In the rows, zero is written as 128.
Families of rows that turns and mirrors carry onto each other, the same ones carrying the whole set onto itself: the rest of each named row's family, in list order
5 families of 3 rows
K: [ 80 159 140 127 122 126 136 120]
B: [ 94 114 145 137 119  91 120 117]
A: [ 96 121 123 137  86 142 126 129]
G: [107 131 168 135 145 134 109 143]
V: [127 125 122 111 109 134 133 101]
Z: [102 150 112 125 123 136  88 134]
F: [ 91 120 117 104 123 125  96  98]
R: [107 105 110 147 128 104 118 138]
Y: [ 96  94 122 125 126 164 122 116]
M: [ 89 130 103 116 142 128 142 110]
W: [117 131 127 114 153 160 110 117]
D: [ 91 123 156 112 138 150 130  98]
L: [110 110 143 144 137 145 107 156]
X: [128 136 133 135 135  98 114 128]
U: [ 87 104 164 143 129 137 121 143]

Which other rows belong to the same family as Z? K, A
Which other rows belong to the same family as B? R, X
Which other rows belong to the same family as L? G, U
Which other rows belong to the same family as M? V, F

Families of rows that turns and mirrors carry onto each other, the same ones carrying the whole set onto itself: the rest of each named row's family, in list order
4 families of 8 rows
pepir: [ 97 141 117 119 125 124 120 147 131  95  92 159 134 108 135 109 154 142
 134 121 127 126 149 129]
vomu: [115 138 145 154 179 119 141 170 134 174 106 219 154 100 124 157 100 148
 116 111 147 122 169 152]
golo: [120 139 168 143 178 122 117 155 106 102 115 193 154 101 109 140 150 147
 138 108 146 129 192 127]
fino: [112 120 124 149 114 130 123 145 163 171  88 178 147 113 137 128 107 132
 110 117 158 129 134 124]
nugo: [128  83 136 146 152  87 121 169 132 137  94 183 139 116 151 137 143 152
 146 128 175 111 177 130]
vel: [ 87 159 138 142 161 165 142 124 134 124 105 192 141 115 122 129 129 126
  99 116 128 133 159 136]
zoto: [111 119 104 144 117 123 143 153 153 166  86 175 136 121 153 129 106 137
 111 122 146 117 134 143]
Gaki: [114 117 110 154 108 130 145 143 154 168  89 178 146 104 141 128 122 150
 114 133 163 136 145 136]
Kurip: [116 137 149 169 138 115 106 179 128 135 112 194 131 104 150 140 148 109
  96 102 132 110 172 115]
Kelag: [138  87 132 151 142  98 111 178 126 138  87 178 148 109 135 140 151 156
 158 124 146 107 164 121]
voke: [104 126 130 140 156 124 160 137 123 137  92 179 144 115 117 142 119 182
 166 131 146 151 151 142]
Kog: [143  98 133 144 135  80 118 184 124 144  97 175 148 106 141 141 127 159
 149 113 164 113 168 134]
zab: [ 93 170 140 135 154 147 149 130 132 130 114 190 141 112 127 130 107 129
  91 105 146 139 164 149]
Mipog: [128 141 134 178 175 108 134 153 132 168 114 199 149  98 128 155 100 145
 113 116 156 125 183 154]
leke: [116 119 126 132 117 126 119 138 124  94  95 148 135 120 139 113 156 137
 132 118 145 124 158 118]
ripu: [103 116 137 108 121 137 126 154 126 100  87 169 140 122 134 115 157 139
 136 113 136 121 144 116]
sivo: [114 127 110 152 128 128 136 141 159 174  82 171 147 111 144 118 108 137
 104 138 157 125 155 133]
fatez: [124 134 122 131 148 131 157 124 112 132  82 168 146 105 111 145 121 175
 152 121 145 141 154 157]
zusi: [107 123 150 155 148 114 103 184 146 136 119 200 143 116 151 125 136 110
  97 108 147 105 174 112]
fesu: [115 120 122 117 158 130 154 129 129 132  89 174 158 117 112 130 109 175
 153 127 161 136 155 155]
zipam: [139 135 151 158 169 119 142 166 129 161 112 214 158  98 113 149  96 140
 120 113 166 132 182 150]
fero: [127 131 142 146 139 121 100 172 134 131 109 188 145 106 145 128 138 103
  83  99 146  95 176 128]
Lanek: [118 140 161 132 188 114 116 165 104  99 113 191 143 117 121 142 134 135
 135  97 129 109 182 134]
pup: [134 116 154 167 171 121 141 161 126 173 109 208 155 113 127 160 103 143
 115 108 165 120 178 141]
daza: [104 129 135 156 137 130 110 189 136 143 112 182 134 119 149 126 138  99
  96 116 143 107 175 121]
miv: [ 91 121 121 128 127 126 118 143 129 107  89 154 132 122 149 121 161 144
 128 116 126 114 145 121]
rapos: [103 174 135 140 144 157 139 139 126 130 107 184 150 105 111 133 113 133
 102 102 118 135 150 140]
vemal: [116 131 162 134 168 117 124 167  99  93 119 196 142 111 118 151 148 148
 145  92 134 121 172 137]
Tig: [136  89 137 158 137  93 112 171 130 147  96 173 134 123 129 141 134 164
 155 127 159 122 172 124]
Beva: [119 137 148 138 182 115 137 163  94  97 113 189 142 108 125 142 150 153
 138 113 134 117 194 146]
roso: [126 129 137 129 158 115 151 118 121 124  90 185 155 101 114 143 118 187
 153 113 148 139 153 149]
lepo: [ 94 169 134 128 159 152 148 137 128 121 106 194 155  98 133 128 123 121
  94 102 133 123 155 147]

Which other rows belong to the same family as zusi? sivo, fatez, zipam, miv, vemal, Tig, lepo
Which other rows belong to the same family as pup? pepir, Gaki, Kelag, zab, Lanek, daza, roso

Families of rows that turns and mirrors carry onto each other, the same ones carrying the whole set onto itself: the rest of each named row's family, in list order
5 families of 8 rows
soro: [116 136 121 136 118 158 143 107]
didag: [139 112 103 123 112 102 129 141]
Dasa: [116 127 133 112 123  97  99 121]
zofor: [131 118 139 130 126 147 166 125]
pitu: [140 157 147 146 144 141 139 126]
nuso: [113 121 101 133 117  95 116 133]
poni: [112 115 111 110 107 115 107 133]
rosap: [110 129 121 129 141 111  94 139]
rok: [123 124 125 133 135  88 105 133]
nov: [145 146 121 128 112 142 162 121]
Nazag: [147 112 107 115 119 124 123 152]
lagab: [132 140 123 130 134 105  94 145]
Fudup: [109 155 116 139 117 137 147 111]
dotod: [150 114 126 125 130  93 118 140]
Zege: [139 113 137 104 123 107 102 136]
kiru: [110 143 141 141 136 148 128 101]
vabo: [140 138 155 133 142 149 133 108]
Pem: [124 154 117 145 120 151 151 127]
sefo: [132 134 159 134 137 131 158 120]
Kud: [130 129 139 131 120 139 170 121]
nulu: [107 141 154 142 138 130 151 113]
sir: [155 131 119 123 125 112 106 152]
petu: [154 152 151 129 138 131 146 118]
gad: [141 131  98 124 110 116 112 151]
Neke: [132 123 157 133 143 138 153 121]
noge: [140 114 115 103 102 108 121 130]
zoni: [102 125 130 139 125 144 157 118]
Bapo: [149 150 133 141 128 150 153 131]
Gineb: [147 130 133 129 122 157 150 113]
zoso: [137 110 118 102 106 115 115 137]
nuvod: [147 122 133 120 144 113 104 147]
farid: [117 162 146 141 142 127 133 108]
Nep: [104 136 134 139 121 137 162 115]
Mumi: [103 130 152 142 144 137 144 116]
tigiv: [113 121 130 111 123 105  95 130]
foso: [119 139 103 133 119 111 102 144]
ras: [144 119 138 105 122 100 109 127]
pidom: [114 161 132 151 136 143 136 122]
sig: [112 122 110 111 103 105 111 123]
Gir: [111 121  94 125 116 123 114 144]

Which other rows belong to the same family as rosap? nov, Nazag, Fudup, petu, nuvod, farid, Gir
Which other rows belong to the same family as zofor? Dasa, Neke, noge, zoni, Mumi, ras, sig
Which other rows belong to the same family as Pem? pitu, lagab, sir, gad, Bapo, foso, pidom
Which other rows belong to the same family as kiru? soro, didag, nuso, rok, dotod, vabo, Gineb

